Which row each row swaps with, under one turn or mirror
The rows were stretched afterwards, more along some directions than others.
Vop: [ 23.1 -13.7 -40.1 -15.0 -10.3 -43.9 -15.2 -16.7 -33.9  24.5  32.2 -22.4
  41.0   4.0  22.1   4.9]
Sop: [-20.3 -10.1 -15.5  11.8  10.9  26.3  -1.9 -14.6  -7.8 -21.1   0.2   1.0
   9.2  12.0  18.9  24.7]
peg: [ -9.4  -3.9 -12.9  17.3  10.5  31.3   7.6   1.2   6.2 -26.8   9.6  -8.1
  -1.2   7.4  19.0  -0.3]
masuv: [ 21.2  -3.5 -24.3 -27.9  -5.5 -49.0 -26.0 -34.0 -40.2  18.0  41.3 -10.5
  30.3   0.7   4.7  -5.2]
fodod: [ -0.1  -0.4  -4.6  13.3  -1.4  31.5   0.1 -15.1  -4.3 -35.1  17.9   1.3
   9.4  15.0  11.1 -11.1]
daro: [ 11.5  -4.6 -27.3   6.4  -3.2 -12.0 -21.7  11.2  -7.4   1.7  23.7 -32.2
   9.0  -2.5  -3.3  -5.4]
Zopag: [-17.3 -31.9  -4.5  -0.3   2.6 -11.5 -23.0 -23.2 -26.0 -16.3  12.3  10.1
   4.3   0.0  38.4  -1.6]
libu: [ -4.5 -28.1  -4.4   2.9 -14.5 -22.3 -13.9  -2.3 -29.1 -16.6  22.5   8.4
  14.8  -0.7  30.0   5.9]
zik: [ 22.1   1.4 -28.1 -20.5  12.2 -34.7 -26.2 -38.7 -26.0  13.8  44.2 -19.8
  34.8  -5.1   4.6 -22.9]
lenem: [-14.3 -37.6 -13.1  10.0  15.4  -4.4 -16.0   6.5  -3.4  -8.5  12.8  10.5
   2.5  -9.6  39.2  12.1]
Magak: [-15.4 -21.0   3.5  13.3  -1.9  22.8  -6.1 -15.9  -7.2 -23.4  -0.7   6.7
   2.5  11.7  21.4  18.0]
kavar: [  7.8   0.4 -18.2  11.4   4.6  -3.8   1.3 -11.7 -10.5  14.9  10.3  -3.1
  15.4   8.8  -2.2   6.8]
nobiz: [-13.8 -11.2  11.4  10.0  -5.4  -5.1 -25.0 -36.1 -30.3 -28.8  16.5  -9.4
  14.7   5.1  14.6  -5.8]
Puf: [ 17.4  -2.1 -12.0 -17.3 -11.3 -19.0  -5.9 -24.6 -29.0  21.5  19.6  -1.9
  21.2  16.4   9.5   3.1]
doza: [ 10.7  16.2 -31.1 -26.4   4.7 -10.6 -16.2 -42.9 -10.0  10.0  35.3 -19.1
  23.2   3.5 -11.6  -7.3]
num: [  7.2  -0.6  -3.1  -4.1  -2.4  22.6   6.8 -18.2 -10.9 -12.0  25.0   5.2
  19.0  15.8   5.1  -4.7]
raka: [  7.0  -7.0 -23.8  -2.2  -7.3 -13.6   1.2 -10.9 -20.3   4.6  21.2  -7.5
  28.1  -0.4  39.1  34.7]
difu: [ -9.3   2.1 -19.7   3.5 -14.0  18.4 -14.5 -32.0 -13.0 -21.7  23.6 -21.0
  25.0   8.7  14.8  15.3]
Sitev: [  0.1 -10.7 -14.4   2.5 -23.9 -20.8 -13.7 -21.1 -37.7 -20.5  27.0 -11.4
  22.3  -9.5  39.9  17.9]
pomo: [ -5.4 -11.9  -3.4  12.6 -22.6   7.2   1.2  24.8  -2.9 -13.0  -0.8 -13.6
 -19.0 -17.0  13.5  20.0]
Memob: [  5.4 -18.1 -18.4   6.9  -2.5 -11.2 -21.1  -2.8 -29.2 -18.2  19.7 -25.3
  27.0  -0.9  41.9  16.3]
Zefeg: [ -4.1 -23.1 -13.8 -18.3  10.4 -14.0  -9.6 -13.7 -16.8  10.2  10.7  -5.0
  14.9  -4.0  19.5  19.2]
Nenep: [ 12.9   5.2 -22.6   6.7   4.0  -4.8  -0.9  -9.8  -9.2  -2.9  26.7 -21.1
  11.3  13.4  13.9  -5.5]
Kasip: [ -1.8 -26.8 -25.2 -16.5  -6.6 -28.1 -43.5 -54.3 -34.2 -17.0  38.2 -21.1
  32.8  -8.0  48.5  11.2]
fovog: [  9.2 -12.2 -21.1  10.4   0.7   1.9   2.9  -8.1 -17.7  18.0  18.6  -9.8
  34.8  11.1  10.7   1.7]
Kegol: [ 15.6   3.2 -21.3   4.1  -9.6 -32.7 -19.8  -4.5 -37.2  -4.6  37.3 -16.8
  20.6  -6.4  16.1  -4.5]
dis: [ -7.0 -16.1  -8.1   0.9  -9.5 -14.6 -15.7   6.1 -37.7 -29.2  22.1  -2.2
  17.3   4.4  34.4  21.3]
Pom: [ -9.2  -6.8   3.2  22.3  -2.0  13.9  -9.2  -5.5  -0.3 -32.7  10.2 -17.3
 -14.6  -6.9  13.7 -10.2]
kosom: [-14.5 -25.9  -0.1  -3.6  -5.8 -23.5 -25.3  -4.2 -18.0 -31.7  21.8   2.7
 -19.6  -9.0  30.4  10.1]
gaveb: [ 11.8  -1.9   1.5  14.2  -4.5   4.5  20.3  11.6 -11.3  -2.4   7.8  -7.0
   9.6  17.0   4.4  -3.0]
selov: [  7.4 -22.8   7.5  18.8  -5.0 -11.8   6.7  15.9  -4.8   3.4   4.8  -4.2
  -4.6  -5.9  24.0  11.1]
Kam: [ -3.3 -36.8  -5.9  20.2  15.8  -8.1  -5.4   9.1 -13.4  -4.9   6.7 -10.5
  -0.9  -4.5  47.6   9.0]
fuf: [ 25.7   8.8 -29.2   2.4  -9.3 -24.9 -21.9  -3.7 -19.7   1.2  35.7 -29.9
  26.7   6.1   2.1 -12.0]
nuki: [ 18.6   6.8 -29.2  -6.5   0.2   2.2  -9.3 -27.5 -27.0  -3.7  35.2 -32.1
  45.5  15.0  16.6   8.9]
Guves: [  4.5 -19.2   6.2  26.5 -29.9  -6.7   6.6  35.4  -8.6 -11.0  -9.8 -10.6
 -15.9 -13.4  23.0  24.3]
zared: [ -2.0 -10.0 -15.2 -22.0 -13.3 -30.0 -21.1  -6.4 -23.9 -12.5  18.1 -19.4
  13.7  -5.0  18.1  23.6]
zon: [ 13.6  30.1 -22.7   6.3  -8.5  -2.0   7.9 -15.9 -27.9   3.3  21.1 -22.8
  32.3  25.5 -21.5 -18.9]
Ditur: [ 10.7   9.4 -25.0  17.4  -4.0  15.0  11.6  -5.3  -7.4   9.1   5.2 -13.6
  12.2  10.7  -1.4   2.7]
matu: [ -5.6 -11.1 -28.0 -22.9  -3.7 -22.0 -26.3 -26.7 -37.0 -13.9  25.9 -15.5
  19.5  -4.2  27.4  18.2]
fomez: [ -6.3  -9.7 -21.3  -5.7   6.5   9.6 -17.9 -31.1 -21.7  -6.4  14.0  -9.4
   9.0   1.5  29.2   0.0]
zise: [ 13.0  -0.7 -16.2 -10.4 -16.8 -29.1  -4.8 -37.6 -41.6  10.1  24.0  -6.1
  29.5   7.6  29.6   8.7]
Fudef: [ 14.1 -16.3 -20.9  -0.2   8.6 -25.7   8.3  -1.4 -36.3  10.6  22.2  -4.3
  15.7  -2.0  38.7   9.1]

Magak pairs with Ditur
Kegol pairs with dis
Vop pairs with Kasip
Pom pairs with gaveb
pomo pairs with num
Nenep pairs with Kam

